In the data rows, zero lies at 4.5, halfway between 4 and 5.
Here are some points:
[4 4 5 7 6 4 2 5 6 4 4 2 6 5 2 4 0 3 5 7 5 7 3 4 5 5 4 8 5 5 5 3]
[8 0 4 4 3 5 6 6 2 6 3 4 2 3 4 6 9 6 3 2 6 6 5 4 3 3 6 4 3 2 8 4]
[5 1 4 8 5 4 3 7 5 7 4 4 5 6 6 5 0 5 4 7 7 6 3 5 8 8 4 5 5 0 5 4]
[3 4 6 7 7 4 2 5 6 6 4 3 5 4 9 5 1 3 5 7 5 0 3 5 6 6 3 3 5 4 4 4]
[5 3 4 8 3 2 6 5 6 6 5 3 3 5 9 4 3 6 5 4 5 3 5 6 4 7 4 1 5 2 4 6]
[7 1 5 6 4 4 5 7 4 6 3 3 3 4 0 5 6 5 3 4 7 5 5 5 4 6 5 7 4 4 3 5]
[4 3 4 8 4 2 6 5 7 5 6 2 4 4 9 4 6 5 4 3 5 0 5 5 4 6 5 1 5 6 4 5]
[7 1 4 2 3 4 6 3 5 7 2 4 5 1 2 6 8 6 4 5 6 6 6 4 4 3 5 4 4 4 6 5]
[1 9 5 1 4 4 4 6 1 3 3 9 3 8 8 4 7 4 4 3 4 6 8 4 3 2 4 4 5 7 3 9]
[2 7 4 0 3 9 5 4 3 1 9 9 3 5 8 3 8 5 5 2 1 8 6 2 1 3 5 4 5 6 7 5]
[5 2 4 8 4 3 5 6 5 7 4 3 3 6 8 4 0 5 4 4 6 3 4 6 6 7 5 2 4 6 4 6]
[2 9 5 0 4 5 5 6 1 3 4 9 3 7 5 4 1 3 4 3 2 7 9 4 4 3 5 6 5 9 3 8]
[4 6 4 0 3 5 7 2 3 3 2 4 6 3 2 6 7 5 4 5 5 8 5 5 6 1 5 7 4 1 5 5]
[4 8 4 6 5 8 4 3 6 1 9 3 5 5 7 3 4 5 6 2 2 4 3 4 2 3 5 2 5 8 8 2]
[2 8 5 0 4 9 6 4 3 1 9 9 3 5 9 3 7 6 6 3 0 7 4 3 1 2 5 2 5 5 7 2]
[1 5 5 0 3 8 6 4 4 1 9 9 3 4 9 3 9 6 5 3 1 8 5 3 1 2 5 8 5 5 6 4]
[5 2 4 7 5 4 3 9 3 6 3 5 4 8 1 6 8 5 4 6 7 5 3 3 5 7 5 4 3 5 5 5]
[1 8 5 0 4 4 5 6 2 4 4 9 2 7 9 3 5 4 4 3 1 7 6 4 3 3 5 6 5 4 3 6]
[7 0 5 6 4 4 5 6 4 6 2 4 3 4 0 5 5 5 3 4 7 7 5 4 6 7 5 7 3 4 3 4]
[7 3 4 4 4 4 5 3 5 7 2 2 5 2 3 5 8 5 4 4 6 7 6 5 6 5 5 5 3 3 3 5]
[8 1 5 5 4 4 6 7 2 5 3 4 2 4 1 5 9 6 3 3 6 6 5 4 3 5 6 4 3 5 6 3]
[6 6 4 3 3 4 6 2 5 5 1 4 6 2 2 6 8 4 4 5 5 7 5 5 6 4 4 3 3 4 4 5]
[3 6 5 6 6 6 3 4 5 2 6 3 6 5 7 4 3 5 6 5 4 0 4 4 2 5 4 8 6 8 7 3]
[4 3 4 8 4 4 4 5 6 6 6 2 6 4 9 5 5 5 5 6 6 2 3 5 6 7 4 2 5 4 5 5]
[6 5 4 5 4 4 5 3 5 7 2 3 5 2 1 6 7 4 4 5 6 6 5 5 5 6 4 6 3 2 4 5]
[6 5 4 2 3 4 6 2 5 6 2 4 6 2 2 6 8 5 4 5 5 7 6 5 5 4 4 4 4 4 3 5]
[5 3 4 8 3 4 6 5 6 5 5 3 3 5 0 4 5 6 4 4 6 0 6 5 4 6 4 6 5 2 4 6]
[4 5 4 8 4 3 6 5 7 6 7 3 4 4 5 3 1 5 5 4 5 0 5 5 3 6 5 0 6 9 4 3]
[2 8 5 0 5 5 5 5 2 1 4 9 3 7 3 4 2 3 4 2 2 6 6 4 3 3 5 4 5 9 4 6]
[5 3 5 6 5 3 3 4 5 6 2 3 5 4 1 5 7 2 4 6 6 5 5 6 6 6 4 7 3 4 2 4]
[5 4 4 8 6 5 3 4 7 4 7 2 6 5 7 5 4 5 6 4 5 9 3 5 4 5 4 4 5 8 7 3]
[4 4 4 8 5 4 4 5 7 4 7 1 5 4 9 4 1 5 6 4 5 0 3 5 3 5 5 0 5 6 5 4]
[3 7 4 4 6 6 4 4 4 3 6 5 6 5 8 4 0 4 5 5 3 7 2 4 3 5 4 3 5 8 7 3]
[6 4 4 0 3 5 6 2 5 5 2 5 6 1 2 6 8 5 4 6 5 5 6 5 4 3 5 6 4 2 5 4]
[7 0 4 4 3 5 6 6 2 5 3 4 2 3 0 5 9 6 3 3 6 6 5 4 3 4 6 3 3 3 8 4]
[4 8 4 8 5 7 3 3 6 2 9 3 5 5 8 3 3 5 7 2 2 3 3 5 1 4 5 1 4 7 7 3]
[7 2 4 3 4 4 5 2 5 6 2 3 5 2 4 5 9 5 4 5 6 8 5 5 6 5 4 7 3 3 2 5]
[3 4 4 0 3 4 6 2 3 3 1 6 6 3 5 6 8 4 4 5 4 8 5 4 7 3 5 4 4 2 5 6]
[8 1 4 4 4 4 5 4 4 6 2 4 5 2 1 5 8 5 4 4 7 7 5 4 4 5 5 5 3 3 4 5]
[7 1 4 4 4 4 5 4 5 7 2 3 4 2 0 5 7 5 3 4 6 6 5 5 4 4 5 4 3 4 4 5]
Then 10 other points, each followed by its number:
[5 0 5 7 5 4 3 9 4 7 3 5 4 7 1 6 8 5 4 6 7 4 3 4 6 7 5 6 5 2 5 4] 0
[7 0 5 7 5 4 3 9 4 7 3 4 4 6 0 5 6 5 4 7 7 2 4 4 7 8 4 9 4 2 3 4] 1
[2 9 5 2 4 5 4 5 1 3 3 9 3 7 9 5 1 3 4 3 3 6 7 5 5 3 4 5 4 2 2 8] 2
[7 0 5 7 5 4 4 9 4 6 3 4 4 5 0 5 6 5 3 6 7 3 4 4 6 7 4 9 4 4 4 4] 3
[3 5 4 1 3 4 6 3 3 5 2 6 5 5 3 6 8 5 4 4 5 7 4 5 7 0 5 8 4 2 4 4] 4
[5 3 6 6 6 3 3 5 5 6 2 3 5 5 0 5 0 4 4 5 5 5 4 5 5 6 3 8 5 3 2 4] 5
[7 1 5 6 4 4 5 6 4 6 3 3 4 3 0 5 7 5 4 5 7 6 5 5 5 7 5 7 3 2 4 5] 6
[4 6 4 8 6 5 4 3 6 3 8 2 6 5 6 4 2 5 6 3 3 5 3 5 2 4 5 4 5 8 7 2] 7
[5 4 5 9 5 3 5 4 7 5 7 1 5 4 9 4 1 5 6 4 5 0 4 5 4 6 4 3 5 7 5 4] 8
[6 5 4 9 6 4 5 4 7 4 8 1 5 4 8 3 0 5 5 3 4 0 4 6 3 5 5 0 5 7 6 3] 9
Which three of these numbered points are nearest to each point below, ignoring the 3 directions in which the first points spread most? Their numbers follow each, nearest first.
[6 0 4 8 5 3 3 8 6 7 4 3 5 5 8 5 8 4 4 9 7 0 3 4 7 8 4 9 4 3 5 4] > 1 3 0
[4 7 4 7 6 7 4 3 6 2 9 2 5 4 6 3 4 5 6 2 2 8 3 4 2 3 5 4 5 8 8 2] > 7 5 6
[2 7 5 0 3 9 5 4 3 2 9 9 2 5 9 3 7 5 5 3 1 8 4 3 0 3 5 4 5 5 7 3] > 6 8 0
[5 0 4 7 5 5 3 9 4 7 3 5 4 7 0 5 3 6 4 7 8 7 4 3 7 4 4 8 5 0 4 4] > 0 1 3
[4 3 4 9 4 3 4 5 7 6 6 2 6 4 9 4 2 5 6 6 5 0 3 5 5 6 5 1 5 6 5 4] > 8 9 4
[6 5 4 9 5 3 5 5 7 5 8 1 5 4 7 4 0 5 5 3 5 0 4 5 3 4 5 1 5 8 5 4] > 9 8 7
[6 0 5 6 4 4 4 9 3 6 3 5 2 5 0 5 6 5 3 4 7 4 4 3 4 5 6 6 4 4 5 4] > 3 0 1
[4 3 5 2 3 4 7 2 4 5 2 4 5 4 2 6 7 5 4 6 5 7 4 5 6 0 6 7 5 0 2 3] > 4 8 5
[4 9 5 2 3 4 5 3 2 3 2 6 5 5 9 6 1 3 4 4 4 8 6 5 7 3 5 5 4 0 3 8] > 2 8 4
[7 1 5 5 4 4 5 7 3 6 3 3 3 4 0 5 7 6 3 4 6 6 5 4 4 5 5 5 3 2 5 5] > 6 3 0
[4 7 4 8 6 5 4 3 7 3 9 2 5 5 6 2 3 5 6 3 2 8 3 5 1 4 5 3 5 8 6 3] > 7 5 6
[5 5 5 3 4 3 5 2 4 5 1 3 5 4 0 5 0 2 4 6 4 6 6 5 7 5 5 3 4 2 1 6] > 9 5 8
[4 1 5 7 6 4 3 8 5 7 3 4 5 6 0 5 5 5 4 6 7 1 3 4 9 8 4 7 5 0 4 4] > 1 0 3
[6 1 4 0 3 5 6 2 5 6 2 4 6 1 3 6 8 5 4 6 6 6 7 5 4 4 4 7 4 5 5 3] > 8 9 7
[4 5 5 1 3 5 7 1 4 5 2 4 5 2 1 6 7 5 4 5 4 8 5 5 6 0 6 6 4 2 3 3] > 4 7 8
[8 0 5 6 5 5 5 9 2 6 3 5 3 6 0 6 5 5 4 5 7 2 4 3 2 5 5 6 4 4 6 4] > 3 1 0
[5 5 4 8 6 5 4 4 7 5 8 1 6 4 5 3 3 6 6 3 4 9 3 5 3 5 4 3 5 8 6 3] > 7 5 6
[5 6 4 8 6 6 4 3 7 3 9 2 6 5 8 3 3 5 7 3 4 5 3 5 3 4 5 2 5 7 7 2] > 7 9 6
Now 10 new points, numbered from 0 again:
[6 4 5 3 4 4 5 1 4 5 2 3 5 3 1 5 5 4 4 5 5 7 5 5 6 4 4 6 3 0 2 6] 0
[6 1 4 2 3 4 6 3 5 7 2 4 5 1 2 6 8 5 4 5 6 4 5 5 4 4 5 3 4 4 4 5] 1
[4 2 5 8 4 3 4 6 5 6 4 3 3 7 8 4 0 5 4 4 6 3 3 5 7 7 5 0 4 0 4 7] 2
[3 4 5 7 7 4 3 5 6 4 4 3 6 4 0 4 2 4 5 7 5 0 3 4 5 5 3 4 6 5 4 3] 3
[1 5 4 0 3 8 6 4 4 3 9 9 3 4 9 4 7 6 6 4 0 8 5 3 2 2 5 4 6 5 6 4] 4
[4 2 5 7 6 3 2 6 6 7 3 3 6 3 2 5 0 3 4 9 6 3 3 5 6 7 3 7 5 0 4 3] 5
[4 7 5 3 5 3 4 4 3 4 2 3 4 6 3 5 0 2 4 4 4 7 6 5 6 4 4 7 4 8 5 7] 6
[3 9 5 0 4 4 5 5 1 2 3 9 3 8 3 4 8 3 4 3 3 7 6 4 4 4 5 5 5 6 3 8] 7
[4 3 4 8 4 3 5 5 6 6 5 4 3 6 9 5 0 5 5 4 6 1 3 5 6 7 5 7 4 7 4 6] 8
[5 1 5 8 5 4 3 9 5 7 4 3 5 5 3 5 7 4 4 8 7 1 2 4 7 7 4 5 4 7 4 4] 9
Which three of these numbered points are nearest to each point below, ignoring the 3 directions in which the first points spread most? Their numbers follow each, nearest first.
[3 1 4 8 6 4 3 7 6 6 5 2 6 4 6 5 7 5 5 6 6 0 3 5 6 7 3 4 5 7 4 3] > 9 1 4
[7 2 4 1 3 4 6 2 5 6 2 4 6 1 1 6 7 5 4 5 6 8 6 5 4 3 5 5 4 5 3 4] > 1 6 0
[2 7 5 0 4 7 5 5 2 1 7 9 3 6 8 3 8 5 5 4 1 7 2 3 1 2 4 5 5 7 6 4] > 9 7 4
[5 5 6 4 6 3 3 4 4 3 3 4 5 6 2 5 0 2 4 5 5 5 4 5 6 5 5 5 6 6 5 4] > 6 3 0
[6 1 5 6 5 3 4 6 5 7 2 4 4 3 2 5 8 4 4 5 7 3 5 5 6 6 5 7 3 4 3 4] > 9 7 1
[6 6 5 4 4 4 4 2 4 5 2 3 5 4 0 5 4 3 4 6 5 6 5 5 7 4 4 5 2 3 1 7] > 0 6 1
[8 1 5 6 4 4 5 7 4 7 3 3 3 4 0 5 7 5 3 4 7 6 6 4 5 6 5 4 3 4 4 5] > 7 4 1
[4 2 4 8 5 4 3 7 6 6 4 3 5 5 0 5 3 5 4 7 7 6 2 4 8 7 3 7 4 6 4 3] > 9 3 4
[1 9 4 3 3 5 4 5 2 4 3 9 5 8 9 5 4 4 4 3 5 7 4 4 7 1 6 4 4 3 1 7] > 2 0 4
[6 4 4 9 4 3 5 5 7 6 7 2 5 4 6 3 4 5 5 5 5 0 4 6 4 7 5 7 5 9 4 4] > 8 7 1
[7 5 4 5 4 3 5 2 5 6 2 3 5 3 2 6 7 4 4 4 6 6 6 5 6 4 4 4 3 1 3 5] > 0 7 1
[4 4 4 8 5 4 3 4 7 4 6 2 6 4 7 4 2 6 6 5 5 0 2 5 5 5 4 2 6 8 6 3] > 1 3 6
[4 8 5 1 4 4 5 3 2 4 2 6 4 6 3 5 5 3 4 3 4 7 6 5 7 4 4 5 4 0 1 8] > 0 2 7
[2 6 5 7 6 6 3 4 6 3 7 3 6 4 6 4 1 5 6 5 4 0 3 4 3 5 4 3 5 8 7 3] > 3 1 6
[3 9 5 2 5 5 5 5 1 3 3 9 3 7 9 4 0 3 4 3 3 7 8 4 4 3 4 6 5 7 4 6] > 8 6 1
[3 2 5 8 5 3 2 7 6 8 4 2 5 4 2 5 2 4 5 7 6 4 2 5 7 6 4 8 5 0 4 4] > 5 4 0
[3 6 5 5 7 4 4 4 4 3 5 4 6 5 6 5 6 3 5 6 4 5 3 4 4 5 4 6 6 8 5 4] > 9 7 6
[2 8 5 2 6 5 4 5 3 2 5 6 4 6 6 4 2 4 4 5 2 7 6 4 2 4 4 5 6 9 5 4] > 6 1 7
